Here are some points:
-1.28  0.56 -0.21  0.61 -0.81  0.27  0.57  1.03  1.62 -0.13 -0.40 -0.27  0.12  0.65  1.59  0.02
-0.30  0.79  0.36 -0.78  0.55  1.65  0.72  0.82  0.13 -0.07 -1.67  0.24  1.70  0.15 -0.46  0.88
 0.96  0.90 -0.08 -0.20 -0.27 -0.69 -0.56  0.14 -1.05 -0.07  0.21 -0.07  0.01  0.64 -0.23 -0.27
 0.64  0.53  0.98 -0.10  0.21  0.59  0.02  1.21 -0.25  0.63 -1.79  0.10  0.91  0.98 -0.30  2.63
-0.33 -2.35 -2.07  1.02 -0.07 -1.54  0.56 -2.02  2.54 -1.14  0.62 -0.80 -0.77 -0.21  1.54 -1.53
-1.47 -2.01 -1.54  0.18  0.35 -1.27 -0.70 -2.82  0.43 -1.82  2.57 -0.40 -1.86 -1.62  1.32 -4.17
 0.12  0.56  1.05 -1.18  0.07  1.17  0.26  1.38 -1.84  1.29 -1.01  1.67  1.30  0.06 -2.20  1.60
 0.53 -0.08  1.45 -0.97  0.28  1.35  0.01  1.14 -2.89  1.44 -1.41  0.57  0.68  0.27 -1.60  0.99
 0.58 -0.53 -1.14  0.38 -0.63 -2.61 -0.82 -2.44  0.81 -1.39  1.81  0.05 -1.53 -0.02  1.00 -2.18
-1.42 -0.92 -1.17  1.06 -0.55 -1.28 -0.16 -1.65  0.92 -0.91  1.54 -0.24 -1.27 -0.80  1.95 -2.17
-0.29  0.98 -0.35  0.70 -1.35 -0.58 -0.33  0.22  2.67 -0.83  1.48 -1.06 -0.25 -0.06  0.94  0.52
 0.24 -0.74 -0.14 -0.06 -0.55 -0.94 -0.45 -1.80 -0.72  0.19  1.45  0.43 -0.74 -0.56 -1.43 -1.69
-0.02  0.54  0.05  0.63 -0.37 -0.90 -0.05  0.06  2.40 -1.27  0.02 -1.06 -1.40 -0.54  2.66 -1.68
 0.41  0.66  0.66 -0.23 -0.32  0.07 -0.23  0.59 -0.87 -0.30  0.92  0.73 -0.04 -0.35 -1.03  1.28
-1.33 -0.66  0.34 -0.07  1.18  0.62  0.15 -0.09 -0.57  0.29 -0.77 -0.20 -0.27 -1.88 -0.22 -0.74
-0.41  0.05  0.60 -0.48  0.04  0.33  0.27  0.47  0.23  0.34 -0.17  0.11  1.13  0.21 -0.53  0.58
 0.01  2.25  1.50 -1.10 -1.00  0.69  0.48  2.94  0.54  0.70 -2.50 -0.22  2.29  1.30  0.73  2.79
 2.01  0.02  0.25 -1.12  0.26  0.45 -1.01  0.03 -2.49  0.83  0.10  0.07  0.26  0.34 -1.68  0.11
-1.07 -0.69  0.10 -0.35 -0.52 -0.99 -0.84 -1.55 -0.70 -0.10  2.46  0.29 -1.03 -0.86 -0.81 -1.89
 1.77  0.08  0.35 -0.51  0.90  0.87  0.58  0.58 -1.21  0.15 -0.57  0.22  1.17 -0.12 -2.06  1.11
Then 10 other points, each followed by its number:
-0.34 -0.80 -0.84  0.10  0.15 -1.69 -0.80 -1.40  0.69 -1.16  1.77 -0.01 -1.58 -1.52  0.97 -2.65 0
-1.33 -0.32 -0.54 -0.26 -0.69 -0.59  0.09 -0.14  0.99  0.48  0.30 -0.21 -1.05 -1.30  0.43 -1.54 1
 1.83  2.10  1.30 -0.29 -1.12  0.47 -0.04  1.75 -1.48  1.02 -1.14  0.19  2.48  2.59 -1.39  2.89 2
-2.22  0.58 -0.07  0.66  0.40  0.75  0.47  0.93  1.74 -0.72 -1.12 -1.52 -0.34 -1.24  1.59 -1.26 3
 1.75  3.67  1.14  0.93 -2.34  0.52  0.58  3.30  2.68 -0.13 -0.85 -0.64  0.49  1.93  0.52  3.33 4
 0.04 -0.89 -0.52 -0.40  1.04  0.84  1.05  0.50 -1.03  0.93 -0.47  2.30  1.66  0.71 -1.45  2.29 5
-0.53  0.26  0.97 -0.89  0.30 -0.03 -0.38 -0.48 -1.73  0.41  0.30 -0.03 -0.56 -0.63 -0.98 -0.37 6
-0.19  2.97  1.71  0.05 -1.73  1.96  0.82  3.37  0.63  0.36 -1.19  0.03  1.32  1.15  0.00  2.96 7
-1.86 -0.49  0.57 -0.08 -0.33 -0.52 -1.27 -1.53 -0.93  0.66 -0.01 -0.03 -0.17  0.71  0.39 -0.36 8
-0.36 -0.73 -0.41  0.71  0.07  0.45  0.46  0.41 -0.37  0.16 -0.05  0.77  0.34  0.03 -0.06  0.53 9
Which of these numbered points is nearest to each point below, ignoring the 2 directions in which the first points spread most? Its number follows each.
 0.47  0.01 -0.74  0.29 -1.26 -1.46 -0.03 -2.34 -0.17 -0.47  2.36  0.20 -0.36  0.85 -0.31  0.02 > 2
-0.96  0.25 -2.26  0.74 -0.30  0.01  1.53  0.31  2.65 -0.21 -0.18  0.10 -0.17  0.95  1.43  1.02 > 5
 2.25  1.45 -0.30  0.52 -1.26  0.95  0.93  2.41  1.07 -0.01 -1.28  0.34  0.80  1.19  0.00  1.96 > 4
-1.06 -0.67 -0.74  0.95 -0.07 -0.13  0.40 -0.09  1.03 -0.70  0.24  0.41  0.22 -0.54  0.93 -0.23 > 9
 0.32  1.48  0.40  0.48 -0.29  1.58  0.78  1.80 -0.55  0.87 -1.61  0.48  0.79  1.25 -0.21  3.22 > 9
-0.21  0.10 -0.87  0.92 -1.58 -1.35 -0.49 -1.10  0.18 -0.35  1.84 -0.14 -0.48  1.07  0.51  0.00 > 2
-1.11 -1.12 -1.37  0.78  0.15  0.10  0.81 -0.63  1.83 -1.33 -1.10 -0.75  0.48  0.12  1.99 -1.23 > 9
-0.28  0.62  2.42 -1.49 -0.23  1.08 -0.92  0.48 -1.76  1.29 -1.79 -0.24  0.19  0.19 -1.16  0.26 > 6
 0.04 -3.18 -1.74  0.39  0.33 -1.20 -0.36 -3.68 -0.41 -1.18  2.22 -0.19 -1.29 -1.17  0.17 -2.59 > 9
-0.62  0.47 -0.35  0.75 -0.13  0.53  1.03  2.00  2.56  0.51 -2.14 -1.31 -0.37 -0.14  1.77  0.44 > 1
Now 10 new points, numbered from 0 again:
-1.43 -0.37 -1.27  0.96 -0.62 -0.08 -0.62 -1.09  1.21 -0.78  0.64 -0.17 -1.13  0.11  1.18 -0.73 0
 1.29  0.09  0.91 -1.27  0.89  0.30 -0.47 -0.13 -1.79  0.67 -1.42  0.21  0.58 -0.09 -1.13  0.17 1
-0.38 -1.43  0.51 -0.15  0.89  0.59 -0.38 -1.03 -1.40  0.96 -0.76  0.59 -1.24 -1.43 -1.12 -0.74 2
 0.80 -0.64  0.55 -0.48  0.38 -0.62 -0.21  0.36 -1.32  0.59 -0.56  0.25  1.16  0.33 -1.08  0.30 3
-0.04  0.41  0.06 -0.12  1.08  0.98  0.82  0.72  0.54 -0.58 -0.89  0.34  1.15 -0.08 -0.19  0.42 4
 0.43 -0.94 -0.65 -0.66 -0.32 -1.34 -0.92 -2.01 -2.84 -0.12  0.21 -0.07 -0.34  0.19 -1.07 -1.74 5
 0.55 -1.39 -1.00  0.09  0.91  0.32  0.16 -0.24 -0.57  0.11 -0.08  0.32  0.86  0.63 -1.10  0.57 6
 0.94 -0.02  0.37 -0.34  1.29  0.90 -0.42  0.44 -0.61 -0.04  1.34  0.45 -0.12 -0.88 -1.60  0.29 7
-2.13 -0.65 -0.71  1.85 -0.52 -0.34  0.69  0.05  2.87 -0.24 -0.39 -1.17 -1.64 -0.30  2.99 -0.98 8
 0.31 -0.80  0.14  0.50  0.89  0.01  0.36 -0.30  0.81  1.15 -0.34  0.03 -1.16  0.45  0.44  0.53 9
The same question for these:
 1.05 -1.85 -0.78 -0.91  0.22 -1.80 -1.03 -3.27 -3.59  0.12  1.12 -0.21 -0.53  0.00 -1.63 -2.70 > 5
-0.31  0.27 -0.69  1.36 -1.36 -1.67  0.74  0.09  3.63 -1.90  0.66 -1.30  0.54  0.54  3.45 -0.54 > 3
 0.17  0.62  0.10 -0.10 -0.25  1.53  1.30  2.07  0.72  1.18 -1.07  0.92  1.29  1.03 -0.71  2.41 > 6
 1.94  0.75  1.08 -0.64  1.07  0.66 -0.10  0.34 -1.20  0.40  1.72  0.92 -0.16 -1.13 -2.81  1.01 > 7
 0.13  0.96  1.11 -0.16  0.73  1.32  0.50  1.47 -0.01  0.89 -1.50  0.60  1.64  0.32 -1.01  2.40 > 4
 1.56 -1.80  0.81 -2.21  2.55 -0.08 -1.39 -2.43 -4.63  0.22  0.43  0.75  0.12 -1.35 -2.96 -1.43 > 1
 0.31 -1.18 -0.78  0.87 -0.53 -1.92 -0.17 -1.41  1.48 -1.71  0.98 -0.07  0.23  0.25  1.26 -1.44 > 3
-2.28 -1.12 -1.17  0.56 -0.07 -0.67  0.03 -0.84  1.53 -0.53 -0.41 -0.94 -2.24 -0.48  1.91 -2.47 > 8
 0.02  0.45  0.79 -0.61  0.93  0.33 -0.30  0.43  0.11  0.05 -1.86 -0.77  1.18  0.46 -0.14  0.14 > 1
-1.60  0.80 -0.14  1.23 -0.37  0.56  1.44  2.34  4.43 -0.44 -1.41 -1.60 -0.28 -0.57  3.06  0.76 > 8
